Each named turn below is shown by a few rows before and after it. Which turns, in which order, take the first row of each later pair to the second? The first pair is answered.
C:
[-0.76 -0.17 -0.96 -0.24 -0.66 -0.29  0.89  1.93 -1.45] |-> [-0.25 -0.75 -1.68 -0.67 -1.15  1.58 -0.06  1.62 -0.21]
[-0.86 -0.38  0.71 -0.33  0.06  0.90  0.99  0.56  0.02] |-> [-0.29 -0.63  0.71 -0.38  0.07  1.38  0.81 -0.10  0.17]
[-0.09  1.13  2.06  1.20 -0.60  0.27  1.24  0.27 -0.97] |-> [-0.10  1.16  0.96  1.73 -1.39  1.76  0.74  0.03  0.03]
[ 1.27  1.84  2.01 -0.85  4.10 -2.26  0.30 -1.52 -1.52] |-> [ 0.54  3.79  1.58  0.38  1.47 -1.55  1.51  2.42 -2.36]
L:
[ 0.45 -0.80  1.49  0.22 -0.24 -0.44 -0.61 -1.61  1.22] |-> [ 0.23 -0.32 -0.28  1.00 -1.54  1.21 -1.19  0.19  1.78]
[-0.84  0.29  5.93  0.14  1.17 -1.65  0.00 -3.65  0.74] |-> [-0.66 -0.15  2.40  0.43 -1.86  4.37 -1.68 -2.79  3.99]
[-0.24  1.17 -1.58 -0.38  1.59  0.93  0.53 -1.96 -0.09] |-> [-0.28  1.41 -2.30 -0.34  1.07  1.03  0.62 -1.15 -0.07]
[-0.17  0.97 -0.02  1.38 -1.08  0.16  1.49  2.10 -0.55] |-> [-0.09  0.47  2.00  1.25  0.42 -1.50  1.51  0.11 -0.93]
S:
[-0.20  1.39  0.77  0.35 -0.70 -3.01  1.28  1.66 -1.84] |-> [ 0.34 -0.68  0.39 -0.82  1.71 -3.60  0.29 -1.14 -1.06]
[-0.44 -0.09  2.63  1.12 -2.48  1.25  0.19 -0.79 -0.39] |-> [-0.58 -1.17 -2.82  0.07  0.05 -0.56 -0.18  1.82 -1.83]
[-0.52  2.64  3.63  1.26 -2.33 -0.44  1.65  1.35 -0.51] |-> [-0.36 -0.47 -3.04 -0.93  2.80 -2.92 -0.23  1.03 -1.99]
[-0.92 -0.21  5.38 -0.25 -1.76 -0.68  0.95 -2.55  0.19] |-> [-1.93  0.68 -1.37 -0.31 -1.22 -2.83  1.59  3.90 -2.51]

Each pair is 2 to 3 turns apart.
[-2.50  2.28  0.51  2.30 -5.23 -1.43  4.92  2.85 -2.70] |-> [-1.90  1.93  5.05  2.05 -4.68 -1.82  4.70 -1.74 -1.75]
L then C then L
[ 0.00  0.00  2.13 -0.71  1.08 -2.46  1.61 -0.25 -1.03] |-> [ 0.43 -1.69 -2.86 -1.59  1.02  0.98 -0.55  0.19  1.06]
C then C then S
[-1.46  2.75  1.13  1.02 -0.66 -2.21  4.21  5.52 -2.63] |-> [ 0.10 -2.16 -2.73 -0.86 -0.73  6.19 -0.90 -1.24  4.09]
C then C
[ 1.88  1.44 -0.82  1.10 -0.05 -2.78 -0.68  2.84 -3.31] |-> [ 3.02 -0.78  0.87 -0.12  0.09  1.27 -3.10 -3.36  0.83]
L then L
[ 1.20 -1.40  2.13 -0.57 -0.25  3.07 -2.17 -1.58  1.77] |-> [ 1.10 -2.29  1.30 -1.44  2.78 -0.30 -1.86 -2.33 -0.04]
L then C then C
[ 1.51 -0.83  3.37 -0.90  2.34 -0.78 -0.34 -2.75  0.82] |-> [ 0.59  0.52  1.21 -0.32  1.99 -3.34  1.05  2.02 -1.98]
C then S
[-0.96  1.94 -1.41  0.43 -2.38  4.31  0.67 -0.20 -0.63] |-> [-0.56 -0.35 -4.07 -1.52  1.82  1.74 -0.77 -2.01 -1.25]
S then C then L
[-0.04  1.36  2.18  1.94 -2.69 -2.13  2.36  5.10 -2.72] |-> [ 0.64 -2.66 -3.58 -1.33  2.76 -4.11 -0.42  2.15 -2.42]
L then C then S
[-0.25 -0.55 -4.15 -0.86 -0.33  1.41 -0.15  1.54  0.00] |-> [-0.80  0.09 -3.56 -0.60 -0.04 -0.48  0.90  2.44 -1.32]
L then C
[-0.66  3.29 -2.84 -0.26  0.03  0.79  2.00  6.12 -3.11] |-> [-0.02  2.61 -2.61 -0.19 -2.61  5.94  0.43  3.72  0.18]
L then C then C
[-1.26  0.67 -3.13  0.23 -1.24  1.04 -0.59  4.42 -0.88] |-> [-0.41 -0.28  3.45 -0.70  2.21 -3.27 -0.31 -2.06 -1.20]
L then S
[ 1.02 -0.10 -1.46 -0.21  0.84  2.19 -0.87 -0.70  3.85] |-> [ 0.30  1.40 -0.98  0.04  2.25 -2.48  0.94  2.59 -0.10]
L then L
[ 1.04 -1.77 -3.14 -0.57  3.01 -1.91 -1.21 -0.08  0.15] |-> [ 1.40 -1.49  1.83 -0.14  1.71 -0.98 -1.08 -3.60  1.67]
C then C then S
[ 0.34 -0.61 -1.62  0.56 -0.56 -0.71  0.37  1.97 -1.51] |-> [ 0.45 -0.87 -1.61  0.39  0.22 -1.69  0.58  1.38 -1.82]
C then L
[ 0.36  0.20 -3.68  1.07  1.47 -3.12 -1.85  4.72 -1.02] |-> [ 1.93 -2.09  1.26  0.12  2.57 -0.64 -3.68 -3.99  2.81]
S then L then C
[-0.13 -1.09 -2.95 -1.69  2.34 -3.77  0.06 -0.70 -2.05] |-> [ 0.58 -0.98  2.43 -1.25  0.99 -1.96  0.07 -4.74 -0.24]
C then S
[ 0.45 -0.55  4.81  2.57 -2.99  1.49 -1.68 -3.58  2.07] |-> [ 0.24  0.18  4.38  2.99 -4.29  1.91 -1.24 -2.05  1.59]
C then C then L
[-0.07 -0.79 -3.10  0.16  0.56  0.41 -0.86  2.20 -0.47] |-> [ 0.64 -0.13  3.32  0.59 -0.87  1.00 -0.40 -1.23  0.70]
C then C then S
[-0.61  0.50 -2.57  0.74 -1.60  0.83  0.07  3.17  0.59] |-> [ 0.12 -0.58 -0.53  0.07 -1.62  2.84 -1.12 -0.59  2.86]
C then S
[-0.36 -0.71  2.69 -0.51  3.05 -3.61 -0.35  0.29  0.67] |-> [-0.57  0.16  0.90  0.74 -1.89  2.78 -1.10  1.98  3.05]
S then C then C
[-1.92  2.81  3.17  2.36 -0.84 -3.25  3.30  1.17 -1.43] |-> [-1.06  0.50 -0.81  1.84 -2.97  4.39 -0.46 -1.50  3.77]
C then C
[ 0.17 -0.10 -1.77 -1.67  2.65 -3.97 -0.31  0.54 -2.25] |-> [-0.02  2.20  3.04  0.64 -4.07  1.58  0.51  1.16  0.11]
S then C then C
[ 0.64 -0.32 -4.91 -0.32  0.95  0.57 -1.86  2.30 -0.17] |-> [ 0.52  0.19 -2.24  1.02 -2.83  3.54 -1.57  1.70  1.67]
S then L
[ 0.58 -0.41  1.98 -1.57  1.81 -2.84  0.51 -2.00 -0.94] |-> [ 1.10 -0.73  2.18 -1.37  1.59 -1.68  0.04 -2.94 -0.12]
L then C
[ 0.06 -0.38  3.24 -0.41 -0.12 -1.56  1.18 -2.50 -0.14] |-> [ 0.29 -0.52 -0.48  0.24 -2.51  3.00 -0.21 -0.75  1.93]
L then C then L
[ 0.02 -0.51 -1.33  1.69 -0.91  4.59 -0.84  2.66  0.21] |-> [-0.44 -0.73 -1.31  1.17  2.69 -1.18  0.74  3.48 -3.36]
C then L then L
[-0.85 -0.36  0.86  1.91 -1.03  1.38 -1.83 -0.19  0.72] |-> [-0.89 -0.15 -0.33  1.85  0.67 -1.56 -1.35  1.61 -1.41]
S then L
[ 0.75  1.78 -2.51 -1.93  0.46 -2.91  0.25  1.33 -1.51] |-> [ 0.52  2.45 -1.91 -1.21 -0.92 -2.06  0.68  2.43 -1.46]
C then L then C
[ 1.82 -0.81  2.15 -0.43 -0.57 -6.07  2.97 -3.71 -1.16] |-> [ 1.49 -1.94 -2.91 -0.91  1.33 -6.51  2.08 -2.10 -1.55]
C then S
[-0.44  1.30 -0.44  1.50 -4.28  4.63  0.30  2.63  1.43] |-> [ 0.53 -3.59 -3.39 -1.85  3.64  0.73 -2.27 -2.85  1.38]
L then S then L
[-0.17  2.24  2.38  0.79  0.42 -3.40  1.41  0.93 -1.42] |-> [-0.25  2.55  3.13  1.20 -0.26 -2.70  1.51  0.44 -1.27]
C then L
[-1.58  1.19 -5.35 -1.25  0.10  2.01 -3.26  3.12 -0.23] |-> [-1.47  1.50  0.08 -1.54  3.96 -4.80 -1.37  0.87 -3.21]
L then C then L
[-0.52  3.24  4.01  2.10 -3.31  0.04  1.64  1.32  0.19] |-> [ 0.58 -0.69  2.90 -0.42  1.09  0.24 -1.14 -5.26  2.47]
S then C then S
[ 0.48 -3.18 -3.41 -1.53  2.54  1.42 -2.91 -3.63  2.11] |-> [-0.18 -0.41  3.93 -0.67  3.18 -4.83  0.96 -3.59 -1.38]
C then C then S
[-0.56  1.59  2.03 -0.68 -2.43 -0.45 -1.70  0.40 -1.02] |-> [-0.01 -0.47 -0.61 -2.25 -0.28 -0.41 -2.81 -1.65 -0.50]
S then L then L
[-1.33  2.27 -0.44 -0.93 -0.53 -1.38  1.75  3.59 -1.66] |-> [-0.47 -0.63 -2.47 -2.44  0.21  3.24 -1.42 -0.79  2.28]
C then C
[-0.58 -1.64 -2.85 -1.57  2.30 -2.57 -0.81  0.66 -0.29] |-> [-0.20 -1.94 -0.44 -1.58  2.85 -3.49 -0.80 -1.69 -0.17]
C then L
[-0.06  0.76  1.15  0.07 -2.59 -1.04  2.02  3.15 -1.10] |-> [ 0.74 -2.13 -0.50 -1.44 -1.26  2.47 -0.88 -1.50  2.59]
C then C
[ 0.12 -2.91 -6.91 -1.84  2.61 -0.12 -2.12  1.48  0.36] |-> [-0.10  1.04 -0.73  1.00 -5.39  5.48 -0.35  3.00  2.30]
S then L
[-0.38  2.25  3.01  2.20 -2.98  0.26  1.32  2.39 -1.34] |-> [ 0.47 -1.97 -0.53 -0.74  4.00 -3.43 -1.14 -1.15 -2.10]
S then C then L
[ 0.16  1.26  2.48  0.93 -2.81  2.70  0.84 -1.00  2.17] |-> [ 0.30  0.58  4.00 -0.02 -0.13 -0.24  0.72 -3.45  1.31]
C then C
[-0.66  0.67 -0.42  1.15 -1.02 -3.10  1.51  3.22 -2.18] |-> [ 0.67 -2.77 -1.46 -0.53  1.60 -0.37 -1.72 -3.35  1.31]
C then C then C
[ 0.67 -0.70  2.75 -1.68  3.54 -3.28  0.27 -1.77 -1.16] |-> [ 1.10 -0.54 -0.18 -0.44 -1.88  5.20 -1.56 -0.78  2.65]
L then S then C
[ 0.05 -0.84  0.73 -1.38  1.81  1.22 -1.70 -1.95  1.09] |-> [-0.86  1.54  2.60 -0.01 -0.61 -0.02  0.67  1.92 -0.71]
S then L
